One turn moves every row onto another: examples first, then more rows asked
Fav: [-30 -27  12   5   0 -23   6 -40  -8 -11  -4 -40  -1 -16]
ziz: [-30  -3 -58   5 -20   6 -10  -6  -9 -29   5  -7   5 -22]
Soz: [  7 -27 -36  -6   4   6  44  -1 -34   8  -3  44   7  58]
Biso: [ -3  12 -36  25 -42  -9 -28  -7 -34 -10 -19  31 -12  24]
kaza: [ -3  14 -32 -14  -9 -22 -42 -29 -17  25 -12  11  29  42]
tuzim: [-45 -10   3  12  13  12 -10 -15  21 -24 -45  36   2  -5]
gevur: [ 34   4  -6   8  27 -31  -3 -49 -20 -11   0 -17  33  -6]
fab: [-38 -26 -28  -2 -19  -9  30  18   3 -29 -36  33 -18  41]
mipid: [ -2  13  -6  16 -13 -19   7  -3  27   3   6  56 -20  13]
Pir: [ 17  -6 -27  10  17 -17 -11 -56 -18  34 -23  12  34  51]
Zofal: [-20 -20  -4  16  39  -2  37  17 -53 -15 -13  18  30  15]
vif: [ 35 -16 -33  -8  12  18   3 -43   2  -7 -64  -6  26  28]
Butam: [ -9 -31 -40  33   8 -42  20 -20  14  18 -18  17 -23 -22]
morop: [ 43 -30  10 -14   2  -4  36 -11 -49  12 -39  26   2   3]
tume: [  4 -45 -48  -2   3 -28  59   7  10 -16 -29  13  -8  33]
Kolag: [ 27 -15   7  22  31 -28   4 -40 -29 -25 -18 -23   2 -11]
razeg: [ 14  29 -35  18  16  -5  15 -35  32 -19 -39  34  -8   8]
sipi: [-32 -15   0   6  -6 -38  -4 -49  -8  28 -10 -27   3  -6]
sokep: [ 31 -14 -16  -8  26 -18  -2  10  26 -26   2  27  28 -16]
voma: [-25  -5 -30   2  -9 -10  -4 -56 -10  21   4   6  45  45]
puso: [-23 -26  -8 -11  34 -14  14  30 -38  21 -52  -2   0  16]
ketat: [-12  10  34   7   5 -15 -40 -28 -24  -8 -20  13  15  13]
pobi: [ -1  -9  -9 -14   7  -6  30 -23  62  10 -14  13   4  12]
rozop: [ 24 -32 -17 -13  21   4 -35   5  -1  17 -54  -3 -18   1]
Bimiz: [  8 -56  -4  38  19  20  23 -23 -15  -4   9  25  14   6]
namam: [  3 -18 -38 -44   6  12  15   8 -13  15 -44  19  -2  58]
Luro: [-23   1 -75 -18 -13   7  34  -8 -29  -9 -22  16   1  41]
lon: [-16 -15 -20  -1 -30   7  58 -32 -48 -11 -14  10  11 -12]
vem: [-29  -1 -47 -11  21 -19  31  22 -40 -12 -22 -21  20  -6]
Pov: [ -6   4 -10 -51 -31   1   5   3 -35  -4 -46   4   0 -11]
sune: [ -4  -2  31   2   2 -26 -36  -6 -26 -21  -8  -8  -8  -5]
Pilep: [ -2 -53  -6  -4 -35  -6  23 -15   8  24  14   2  26  28]
lipu: [ 17 -15 -34 -13  12 -10  23  24   1 -50 -42  29   2  40]

Zofal -> puso
Pov -> lon
mipid -> pobi
Now these:
Soz -> namam
ketat -> sipi
vif -> Biso
sokep -> tuzim
kaza -> voma
lipu -> fab
Kolag -> sune
Bimiz -> rozop

